In the data rows, the value 128 means zero.
Here are some points, one per row:
[ 96 161 150 177 135 127 197 124 123 229 125 152  63 156 102  97  99 141
 155 144 171 134 132 186  97 133 110  94 109 113 158 108 189 189  89]
[130 101 151 168  92  48 166 155 171 143  91 137 162 138 119 107 167 134
 152  16 155 160  96 172  71  87 120 118 148  51  90 182 154 108  60]
[149  44  44 121 245 133  70  56 150 160  46 173 118 152  79  81 156  74
 135  92 155 172 170 106 160 190 160 150 168 190 101 197 120 129 100]
[178 144 156 107 133 180  94 120 181 121 162  95 114 168 160 142 148  95
  78 153 200 137 109 152 135 241 143  53 156 124 117  86 152 139 193]
[ 61 188  87 143 155 159 168  99 160 139  87 142  79 115 140 144 107 156
  59 130 127 202  96 125  92  78  98 168 117 114  73  68  86  99 113]
[126 122 166 133 119 120 112 163  81  76 145 110 147 192  71 148 116 114
 123 125 102 149 114 112 136 129  81 100 150 128  85  92 136  80 141]
[183 139 126 121 127 198 140 150  90 161 122 204 134 183 155  61 130 147
 110 169 182 100  30  93 145 126  63 148 187 132  73 171  47  47  87]
[108  65 158 119 122  94 146 123 184 222 124 161 125 122 159 169 112 201
  83 124  75 119 146 119 142 141 123 125 149 181 107 125 188 139 169]
[103 118 154 141 157 121 117  77 122 118  67 110 132 177 165  94 159  99
 165 174  88  68  84 104 152 101 200 136 156 125 160 140 165 160 112]
[ 74  90 214 151 158 170 139 132 163 203 144 110 137 109 168 181 138  86
  61 186 139 179 146 110 169 100 109 159  51  80 136 126 153 138 163]
[143 134  63  69 112  82 148  68 150 171 167 168 136 122 216 134 166 109
 147 134 131 176 251 130 142  87  40 155 243  76 105  88 124  79 139]
[143  44 128 112  26 183 162 145 138 107 109 166 132  76  90  95 130 186
 145 131 167 146 156  68 164 158 161  99 118  86 121 225 146 178 121]
[108 110  84 111 234  79 161 189 201  97 131 178 206 169  66  86 108  59
 144  91  48 207 100 111 134 135 114 157  90 203 120 186 207 124 107]
[ 78 162  71 129 105 140 134 182 156 168 131 108 105 113 158 148 189 143
  96 127 163  92 120 110 117  68 102  52  66 117 137 150 168 170  62]
[ 63  93  75 165  54  91  41 140 160 111 123  94 165 145 201 125 118 160
 167 108 154 136 140  96  75 142  81 121  45 131  83 163 139 143 101]
[103  86 122 128  63  99 132  86 142 107 134 216  90 118 210 126 118 107
 160 100  62 117 113 108 233 177 175 123 130 153 126 114 132 173 154]
[167 154  81 114 121 135 149 129  62 146 157 117 189 133 112  69 199 143
 124 144 138 127 141 206 255  29 168 122  31 151  61 106  69 150 133]
[113 112 138 146 170 122 134 169 102 103  60 106 113 133 138 158 162 151
  23 120  48 150 172  90 104 141 131 120 129  82 150  79  91 167 116]
[ 77  85 177 121 151 128 100 142 162 159 116 101 227 119 159 131 120 169
 188  27 179  95  95  73  97 142 111 177 152  87 160  55  64  94 163]
[162 155 160 174  92 106  76  79 111 104 157 141 111 142  97 161 151 123
  84  78 135 100  58 137 150 181 113 120 124 123  82 121 152 157 119]
[ 39 141 121  48 133 109  65  48 169 123 114 137  83 130 109  55  88 103
  86  90 190 108 157 118 143 151 143 122 103 149 110 110 144  93 102]
[214 177 110 106 155  90 159 170 113 150 142 140 106  63  70 128 155 102
 159 151  91 128 198  93 102 111 111  65 167  51 124 115 195 165 157]
[164  98  44 211 131  39 149  64 116 114  46  97  36 120 122  90  83 172
 127 137 104 101 114 133 118 134 168 179 144  39 129 100 121  83 172]
[ 95 102 147  38  75  23  87 104  69 119 146  93 137 159  79 168  78 111
 127 171 163 112 131 113  90  68 121  43 135 141 164 182  81 122 132]
[143  72 196  86 180 165 127 135  38 105 184 184 138 207 125 121 111 116
 129  91 126 135 123 141 146  36 122 156 152  95 112 150 168 113 193]
[195 178 154 138  96  80 157 176 197 122 109  98 167 111 137 190  64 108
 121 139 114 154 146  83 197 149 213 137 148 120 159 152 111 103 112]
[108 109  43 121  97  71  69 156  90 196 152  95 121  72  94 164 154 123
 105 124 155  81 114 148  72 179 123 174 142 109 167 176 156 106 136]
[181 107 129 153 114 131 151 147 144 178 167  80  57 140 186 137 161 108
  88  69 136  78 216 158  95 131 154 148 137 200  68 106 122 189 121]
[ 78 132 107 113 131 212 110 146  85 153 155  88  83  95  62 107  39 141
 204  76 104 159 187 144  96  81 160 138 166 123 184  83  91 129 102]
[147 139 165 131 112 107 220  89 114 151 152 186 105 146 179  74 110 108
 176 139 196 138 117 114  94 152 123  61  80 107 229 121  59 131 126]
[147 110  58 125 150 122 154 155 163 148 143 150 108  52 145 122 102  37
 168 136 156 161  93  95 114 137 217 176 130 255 175 144 156  42 136]
[191 119 163  66 159 167 110 171  84 106 158  72  84  80 122  99 178 215
 110 135  69 144  74  77 123 153 113 164  81 115 131 127 104  45 179]
[ 79 148 152 119 109 128 150 165 180 115 112  66 134 195 162  82 173 170
 177 127 132 209 182  91 193 143 132  97 173 188 172 124 198  85 159]
[117 109 178  83 132 143 140 111 139  97 110 167 147 191 131 206 168 147
 170 206 108  73 129 135 168 177 133 129 116 118  52  64 120  62  56]
[140 172 104  94  95 183 111  42 206 192 144 130 118 176  21 185 181 150
 110 170  95 117 152  97  92 103 170 105 134 174 164 136 113  79 102]
[142 136 126  95 178  78 105 155 185 171 154  59  49 160 153 124  59 150
 147 135  76  74  86 219 193  96 105 113 110 158 105 216  80 148 168]
[ 20  70  93 142 134 131 163 139 103  49 207  76 147  99 121 107 153 163
  89 134 129 166  87 158 176 139 184  92 152 159 194  88  82 156  85]
[148 113 127 153 108 191 170  40  99  83  41  23 102 185 154 186 125 136
 177 114 137 134 149 160 156 144 120 170  97  88 191 188 143 133 145]
[178  75 130  79 120  89 183 123 178 152 175 138 204 118  92  78 111 172
 127  98 107  83 125 152  86 153 214  83 103  70  94  97 128 120 133]
[145 122 129 118 167  72 140 104 100  61 118 221  89 103 151 148 147 188
 124 142 106 188 132 144  80 171  89  97  74 148 173 116 136 141 141]
[101 180 127 114 113 121 103 145 144 119 154 115  93 177 150 106 136  97
 165 186 114 202 142 116  58 122 172 182 145  73  68 181  90 167 143]
[164 132 130 148  81 119  48 140 120 118  96  93 112  72 112 135 176 137
 152 126 107 239 101 158 141 121  83 104 100 173 131 120 132 119 110]
[115 118 139 113  94 189 134 183  33 183  23 175 154  98 196 151  85 106
  69 142  85  95  92 135  94 119 109 105 108 172 114  68 130  85 165]
[103  74 155 129 179 176 124 139 140 143 132  73 105  42 140 129 101 158
 202 162  87 111 149 147 121 144  40  44 161  86 147 188 147 127  74]
[118 127 161 193 124  97 145 101 114 116  77  79 176 133  99 192 171 134
 151 117 176 129  91 228 127 109 136 109 190 130 113  80  91 101 158]
[111 212  75 155 147 159 125 103 157 157 136 121 198 124 151  58 131  69
 101 156 126  63 115 148 142 127 163  68 137 104 189 166 182 116 131]
[226 125 153 115  90 146 102 160  76 101 144  76 140 116 182 141  47  98
  89 168 212 124 150 164 127  96 163 164 100 141  93 119 194  71  89]
[175 116 188 115 181 152 151 150 187  72 102 152 163 115 162 140 169 121
  76 140 121  79 185 147  77  94 171 118 129 132 186 179  72 106  38]
[154 182 132  49  95 178  99 175 113  97   7 148 196 111 111 100 108 126
 113 179 163 165 137 148 119 140 114 149 105 127  95 102  75 217 179]
[104 103 147  53 168 109 106  80 135 105 109 129  88  50 170 164 108  57
  89 113 123 182  64 185 103  90 153  67 157  69 128 138 124 146 124]
[103  98 131  63 133 113 185 171  67  97  82  89 108 143  93  69 149 107
 141 130 131  61 133 140 170 123  99 168 111 122  64  59 128 139  78]
[108 175 162 177 134 100 105 214  80 146 134 144  85 112 119 179 118  66
 177  49  78  92 167 155 193 197 140 136 164 128 145 116 101 102  78]
[174 125 111 147 213 106   0 185 156 136 135 179 151 160 102 145  73 204
 165 182 162  90  70  71 171  72 139 114  87  76 153  34 149 158 140]
[144  89  79 132 112 201 157 136 138  68 168 188  83 151 109 209 169  88
 209 100 128 102 108  94  79 102 158  62 110 136  82 105 107 137 125]
[204  81  75 134 231  92 139  81 164 126 168  87 183 154 137 101 126  55
 137 191  86 102 173  91 103 140 100 218  86 218 169 137 119 180  83]
[167 204 202 185 114 101  99  93 184 153 157 119 143 103 157  42 116 150
 191 140  73 179 124 175  81 116 177 159 124 183 116 112  98 150 107]
[ 79 138 147 244 105 137 126 117  60 121 173 114 164 155  84 130  65 120
  82 160  87 172 199 100  91 187 157 120  97  91  36 147 136  87 172]
[100 134 130  73  52 151 241 152 164 194 108  64  92 126  85 144 106 101
 115 122  99 124  84  60 118 133 138 133 109 118  82 125 107 125 139]
[105 185  99 112 167 210  92 142 157  69 137 144 118  96 156 136 154 165
 125  78 123  68 164 168 170 113 111 154  73  40 120 162 126  56 161]
[150  98  43 146  92 148 123 193 155 108 154  81 152 171 114  87 123 132
  73 161 121 130  94 139 129 134  54  85 228 116 161 135  66 190 169]
[127 185 176 147 170 102 136  79  55 188 186 122 127 131 148 136 169 143
 112  37 143 137  96   0 125 121 128 151 132 118 146 202  57 186 117]
[126 123 148  87 189 159 126 178  95 124 152 124  86 161 159 160 175 150
 165 139 242 181  92 127 101 161 174 184 123 100 118  84 196 154 151]
[185  99  88 122 123 163 179  65  95 143 166 156 207 132 109 207  28 142
 142  92 120 161 118 174 162 142  90 172  97 125 143  93  82 196 143]
[166 103 127 169 121 177  79 107  82 176 105 123 118 168 174  99 102 164
  95 111  91 131 101 119 135 111 152 104 199 172 154 158 181 140  37]
[110 124 122 136  61 148 104 128 199  65 150 185 125 145 108 134 150 144
 106 118  99  99 128 143 108  41 177 209 202 140 185 150 189 150 152]
[130 162 103 141 114 102 112 138  98 114 160 160 105 176 120 114 111 179
  42  95 146 168 187 145 131 171  97  90  96 120 181  84 112  36  80]
[118 219  66  70 124 125 116 145  34 125  95 134 198 188 198 159 177 135
 179 110  64 119  93 165  73 166 154  94 103 124 140 134 130 115 202]
[105  74 169 201 103 106  82 206 128 179 123 192  92  88  61 151 199  53
 141 186 172 146 145 161 154 157 119 155 112  92 172 157  38 124 170]
[ 57 174 119 109 112 113 125 147 112  77 195 155 135  81 147 136  53 129
 139 185 123 104 138 144 124 197 149 159 171  82  90 145 118 196  61]
[157 210 144 147 158 190 120  94 138 105 124 137 159  95  76 194 127 176
 120 105 163 144 101 163 150 133  82 155 144 145  72 165 142 129  99]
[160 118 182 114  86 161  61  92 168 133  89 117 137 113  78  28 142  43
 117  62  79  91 149 116 129 115  83 141 114 152 162  66 112 178 152]
[ 85  81 120 210 134 129 132  83 109 137 173 101 138  74 131 118 173 142
 146 156 142  80 133 156  74 118 111  95 135 181  98 106 171 115 181]
[108 149 171 113  58 112 131  82  99 135 159 161 126 128  77 136 136 140
 112 182  88 101  87 157 141 152  38 240 113 114 202 108 198 114  90]
[124 156 111 171 172 114 151 153 199  53  95 169  81 204  85 124  42  78
 115  88 157  92 182 124  84  87 118 141  83 247 144 186 151 137 175]
[118 117 122 172 104 123 181 106 140  46 168  88 121  65 135 111 127  56
  98 122 162 101  68  79 128 140  52 126 138  74 134 115 172 108 139]
[131 177 181 116 160 121 199 140  81  62  90 165 180  59 106  99 155 252
 114 146 208  62 172 132 148 123 144 165 181 221  86 142 102 151 213]
[112 157 142 170  94  63 108  86 104 134 105 108 116  53 133 163 122 122
 170 169 146 122 139   6 160  52  91  73 132 129  95 113 144 135 132]
There is one direction along which these points spread out most. Take the direction at right angles to it along which they spread out most. Go by this last direction. Where along it does each point below lie, from 0 to 99? 50 is the average, and the first point above lies past it. One standard deviation of the points above along it is 16.
[118 117 122 172 104 123 181 106 140  46 168  88 121  65 135 111 127  56
  98 122 162 101  68  79 128 140  52 126 138  74 134 115 172 108 139] : 73
[144  89  79 132 112 201 157 136 138  68 168 188  83 151 109 209 169  88
 209 100 128 102 108  94  79 102 158  62 110 136  82 105 107 137 125] : 50
[154 182 132  49  95 178  99 175 113  97   7 148 196 111 111 100 108 126
 113 179 163 165 137 148 119 140 114 149 105 127  95 102  75 217 179] : 15
[204  81  75 134 231  92 139  81 164 126 168  87 183 154 137 101 126  55
 137 191  86 102 173  91 103 140 100 218  86 218 169 137 119 180  83] : 30
[162 155 160 174  92 106  76  79 111 104 157 141 111 142  97 161 151 123
  84  78 135 100  58 137 150 181 113 120 124 123  82 121 152 157 119] : 52
[113 112 138 146 170 122 134 169 102 103  60 106 113 133 138 158 162 151
  23 120  48 150 172  90 104 141 131 120 129  82 150  79  91 167 116] : 53
[ 95 102 147  38  75  23  87 104  69 119 146  93 137 159  79 168  78 111
 127 171 163 112 131 113  90  68 121  43 135 141 164 182  81 122 132] : 69
[226 125 153 115  90 146 102 160  76 101 144  76 140 116 182 141  47  98
  89 168 212 124 150 164 127  96 163 164 100 141  93 119 194  71  89] : 34
[149  44  44 121 245 133  70  56 150 160  46 173 118 152  79  81 156  74
 135  92 155 172 170 106 160 190 160 150 168 190 101 197 120 129 100] : 32
[ 79 148 152 119 109 128 150 165 180 115 112  66 134 195 162  82 173 170
 177 127 132 209 182  91 193 143 132  97 173 188 172 124 198  85 159] : 51
[112 157 142 170  94  63 108  86 104 134 105 108 116  53 133 163 122 122
 170 169 146 122 139   6 160  52  91  73 132 129  95 113 144 135 132] : 76
[108 110  84 111 234  79 161 189 201  97 131 178 206 169  66  86 108  59
 144  91  48 207 100 111 134 135 114 157  90 203 120 186 207 124 107] : 28
[103  98 131  63 133 113 185 171  67  97  82  89 108 143  93  69 149 107
 141 130 131  61 133 140 170 123  99 168 111 122  64  59 128 139  78] : 33
